In the rows, 128 means zero.
Rows swapped in pairs by one turn or mirror: which row each one swaps with
The rows were stretched afterwards, more along some directions than others.
bido: [146 131 143 138 106  92 155 111 139 128 107 131  89 111 101 137 130]
fuluz: [145 103 131 135  96 138 127 140 125 143 102 128  99 116  98 109 124]
tugu: [136  95 131 132  91 155 109 132 139 138 108 121  83 111  93 124 122]
zim: [151 113 127 139 100 149 127 141 146 133  99 125  86 118  94 123 118]
nafe: [160 103 132 129  75 110 149 143 135 158 112 134 133 120  92 102 117]
tak: [159  97 130 129  72 126 146 152 148 155 110 134 144 122  81 104 115]
pumol: [166  96 149 128  59 117 156 138 140 161 101 127 126 124  71 104 123]
Vapo: [134 132 137 137 104 115 120 125 158 128 114 120 117 138 101 142 112]
vevok: [151 117 142 153 109  92 141 106 132 157 102 124 119 118  95  93 128]
famuv: [148 121 125 149 105  91 135 133 150 142 117 114 112 110  93 132 119]
Tefef: [151  80 121 140  89 147 120 141 144 138  93 117  95 112  90 109 128]
Kuf: [139 106 139 157 115 120 121 113 142 159 106 118 114 120  92 103 131]
zape: [143 125 136 160 121  94 134 111 144 155 104 124 128 125 107 100 126]
fuvu: [146 109 149 150 114 131 126 122 152 148  91 112 105 120  97 107 124]
geze: [128 111  98 127 106 121 110 139 141 135 118 135 123 112 104 123 103]
mozop: [144 110 129 140  83 112 128 117 132 140 111 126  87 119  76 125 123]
Zudu: [149 117 140 157 135 126 132 127 153 137  96 116 112 127 111 113 133]
temer: [134 108  93 139 106 118 113 147 148 135 109 130 127 114 101 118 107]
sutik: [142 132 145 128 100 103 133 107 143 124 111 130 103 132 107 143 110]
Zur: [150  95 139 153 117 131 124 123 154 138  91 103 107 116 100 109 137]
zutel: [150 112 119 146 109  99 140 136 125 139 112 110 120 104  96 115 130]
ropog: [123 112 109 139 118 131 107 137 120 136 113 127 139 121 111 116 123]
doz: [132 139 135 130 111 110 122 121 148 124 121 126 111 140 109 149 109]
berel: [149 107 131 159 113  89 137 112 143 155  97 121 121 117  85  96 128]
Tal: [155  88 138 118  60 125 137 137 135 158 117 130 126 116  76 110 115]
Gada: [136 139 136 142 103 103 112 111 164 135 114 127  95 134 101 151 103]
pema: [152 136 159 120  82 117 150 116 145 138 105 134  79 117  80 138 115]
bupuv: [145 107 131 138 111 101 158 125 123 141  98 135 126 106 104 102 137]
maf: [144 116 136 151  99 119 124 118 141 148 112 125  83 127  87 129 124]
lupu: [131 107 103 130 116 116 120 129 115 126 110 131 126 104 115 114 118]
muma: [136 127 132 140  89 118 124 118 129 141 119 129  92 126  97 130 121]
Vigam: [149 121 133 139  86 108 136 115 123 142 113 131  89 119  88 120 122]
rim: [151 122 123 141 122  98 155 136 125 145  92 135 115 104  98 101 127]
Rav: [159 110 118 151 103  89 145 132 146 149 104 114 114  97  88 111 126]
gubo: [151 124 132 137 101 103 139 128 139 142 123 118 117 109 102 124 124]
Sivi: [151 128 146 145 120 128 132 122 154 135 104 118 101 117 107 119 125]
Sisik: [173  97 142 126  55 113 153 136 160 161 102 134 123 121  70 103 105]
Makar: [156 117 121 146 112  89 143 131 142 141 117 118 119 110  98 123 122]

fuvu is swapped with zim
ropog is swapped with Gada
bido is swapped with bupuv

